Each row has a name. Each question is about the rows just above it. Places in a row count from 1.

[ 11 -55  45  45   1] = z832
[-10 -98  38 106  12] = z824
[56  1  8 33 76] = z609
[-42  35 -36 -52 -52] = z806
[ -68  -77   56   25 -100] = z195
[  8 -47   9  67  33] = z768
[-61 -39  15   4 -80] = z343
[-25   6  34 -52 -70] = z658
[-45 -59  27  35 -53] = z332
One entry of z806 was changed: [-42  35 -36 -53 -52]. Where, and from what? -> 4, [-52]
Where does [  8 -48   9  67  33] differ from z768, and what was there? -> 2, [-47]
Repeated in z832: -> [45]
Where does [  8 -46   9  67  33] differ from z768, and what was there? -> 2, [-47]
Changed z343: [-61 -39  14   4 -80]. Place and old value: -> 3, [15]
One entry of z824 was changed: [-10 -98  38 106  13]. Where, and from what? -> 5, [12]

[-50 -57  11  57  49  32  25 -18 -16  26 -42  27 -72 -21  20  47  12 -11
  35  14 -72 -49 -23  49  30  -1 -15   3 -96  -1 -30 -33  74  39  33   3
  -8  56 -32  50 -37 -72]  z195
[-50 -71   4  44 -13  34 -15   1   2  20 -59  31 -20  -6 -17  47   7  -7
  11  14 -43 -25 -11  49  23  17 -28 -12 -94 -31 -27 -23  75  34  51  18
 -15  49 -37  37 -38 -74]  z332
[-70 -58   5  48 -24  29 -22  11   1  23 -62  25 -23  -8 -14  42  -4  -9
  11  10 -44 -21  -8  44  23  20 -20 -28 -45 -33 -32 -19  73  31  45  20
 -19  47 -26  35  -3 -53]  z824
One entry of z195 was changed: [-50 -57  11  57  49  32  25 -18 -16  26 -42  27 -72 -21  20  47  12 -11
  35  14 -72 -49 -23  49  30  -1 -14   3 -96  -1 -30 -33  74  39  33   3
  -8  56 -32  50 -37 -72]. Where, and from what? -> 27, [-15]
Where does [-50 -71   4  44 -13  34 -15   1   2  20 -59  31 -20  -6 -17  47   7  -7
  11  13 -43 -25 -11  49  23  17 -28 -12 -94 -31 -27 -23  75  34  51  18
 -15  49 -37  37 -38 -74] differ from z332, and what was there? -> 20, [14]
Whose row is [-50 -57  11  57  49  32  25 -18 -16  26 -42  27 -72 -21  20  47  12 -11
  35  14 -72 -49 -23  49  30  -1 -15   3 -96  -1 -30 -33  74  39  33   3
  -8  56 -32  50 -37 -72]? -> z195
Where does [-50 -71   4  44 -13  34 -15   1   2  20 -59  31 -20  -6 -16  47   7  -7
  11  14 -43 -25 -11  49  23  17 -28 -12 -94 -31 -27 -23  75  34  51  18
 -15  49 -37  37 -38 -74] differ from z332, and what was there? -> 15, [-17]

[  6   6 101   6   6 101] : z343
[ 16  40  45  56 -37  35] : z195
[-2 70 -2 81 -2 47] : z768
[ 54   2 -58  -2 -60  12] : z194
[-17  96  19  22 -23 -67] : z824
Whose row is [-17  96  19  22 -23 -67]? -> z824
Repeated in z768: -> [-2]
Whose row is [  6   6 101   6   6 101]? -> z343
Where does [  6   6 100   6   6 101] differ from z343, and what was there? -> 3, [101]

[  7  13  10 -68  26 -30  46  32   0  19 -84   4  12  65  24  10  48 -65
  10 -43  10  38 -18 -29  66  74 -22  16 -32  10   7  10  51 -30   5  33
   0 -44  30  75 -15] = z658
[ -47    6  -46  -96  -57  -38   -5   42    0  -32  -40   -3    3   66
  -12   38   80  -10   48    3  -44   54  -37  -39   82   40   51    9
 -100   35   26   25   44    6   22    4    8  -29   52   34  -49] = z343
[ 24  14 -13 -56  40 -41  41  35  -3  23 -89  13  11  53  22   6  48 -64
  95 -45  10  44 -14 -30  66  70 -44  14  -6   7  16 -14  60 -14   0  55
   4 -54  27  71  -3] = z194
[-62  13  31  29 -59  35 -69 -36  31 -61  31 -13 -19 -58 -26  18 -12  69
 -64  49  -7 -11  -9  21 -49 -47  75 -36 -25  41 -12  27 -67  32 -26 -62
   2  58 -19 -61  12] = z806
[ 34  29  -5 -43  58 -40  32  29  -8  39 -86  17  16  44  21   1  39 -75
  86 -53  25  31  -6 -29  66  68 -64  12  14 -10  14  -6  56 -15 -11  51
   6 -57  18  63  -3] = z824
[ -73   -9  -40  -83  -84  -26  -42   36    7  -63  -13    3   -6   56
  -25   38   75   20   20   24  -45   36  -31  -32   59   16   89   -3
 -112   46   16   52   25   21    7  -23   16    7   40    7  -56] = z768
[ -1   2 -33 -73   7 -42  32  44  -6  19 -79   9  11  67  14  13  55 -58
  88 -38   1  45 -18 -31  80  65 -17  26 -37  10  12  -1  60 -26   4  38
  14 -52  34  66 -13] = z809
[  7   6 -29 -71  26 -41  31  29  -3  19 -82  14  15  53  16  11  49 -58
  90 -36  17  42 -28 -30  72  69 -32  16 -25  13  14  -2  64 -26  -1  38
   0 -47  31  72 -12] = z195
Changed z768: [ -73   -9  -40  -83  -84  -26  -42   36    7  -63  -13    3   -6   56
  -25   38   75   20   20   23  -45   36  -31  -32   59   16   89   -3
 -112   46   16   52   25   21    7  -23   16    7   40    7  -56]. Place and old value: -> 20, [24]
One entry of z806 was changed: [-62  13  31  29 -59  35 -69 -36  31 -61  31 -13 -19 -58 -26  18 -12  69
 -64  49  -7 -11  -9  22 -49 -47  75 -36 -25  41 -12  27 -67  32 -26 -62
   2  58 -19 -61  12]. Where, and from what? -> 24, [21]
Which row holds [  7  13  10 -68  26 -30  46  32   0  19 -84   4  12  65  24  10  48 -65
  10 -43  10  38 -18 -29  66  74 -22  16 -32  10   7  10  51 -30   5  33
   0 -44  30  75 -15]? -> z658
One entry of z658 was changed: [  7  13  10 -67  26 -30  46  32   0  19 -84   4  12  65  24  10  48 -65
  10 -43  10  38 -18 -29  66  74 -22  16 -32  10   7  10  51 -30   5  33
   0 -44  30  75 -15]. Where, and from what? -> 4, [-68]
Where does [ -1   2 -33 -73   7 -42  32  44  -6  19 -79   9  11  67  14  13  55 -58
  88 -38   1  45 -18 -31  80  65 -17  26 -37  10  12  -1  60 -25   4  38
  14 -52  34  66 -13] differ from z809, and what was there? -> 34, [-26]
Whose row is [ -73   -9  -40  -83  -84  -26  -42   36    7  -63  -13    3   -6   56
  -25   38   75   20   20   24  -45   36  -31  -32   59   16   89   -3
 -112   46   16   52   25   21    7  -23   16    7   40    7  -56]? -> z768
One entry of z809 was changed: [ -1   2 -33 -73   6 -42  32  44  -6  19 -79   9  11  67  14  13  55 -58
  88 -38   1  45 -18 -31  80  65 -17  26 -37  10  12  -1  60 -26   4  38
  14 -52  34  66 -13]. Where, and from what? -> 5, [7]

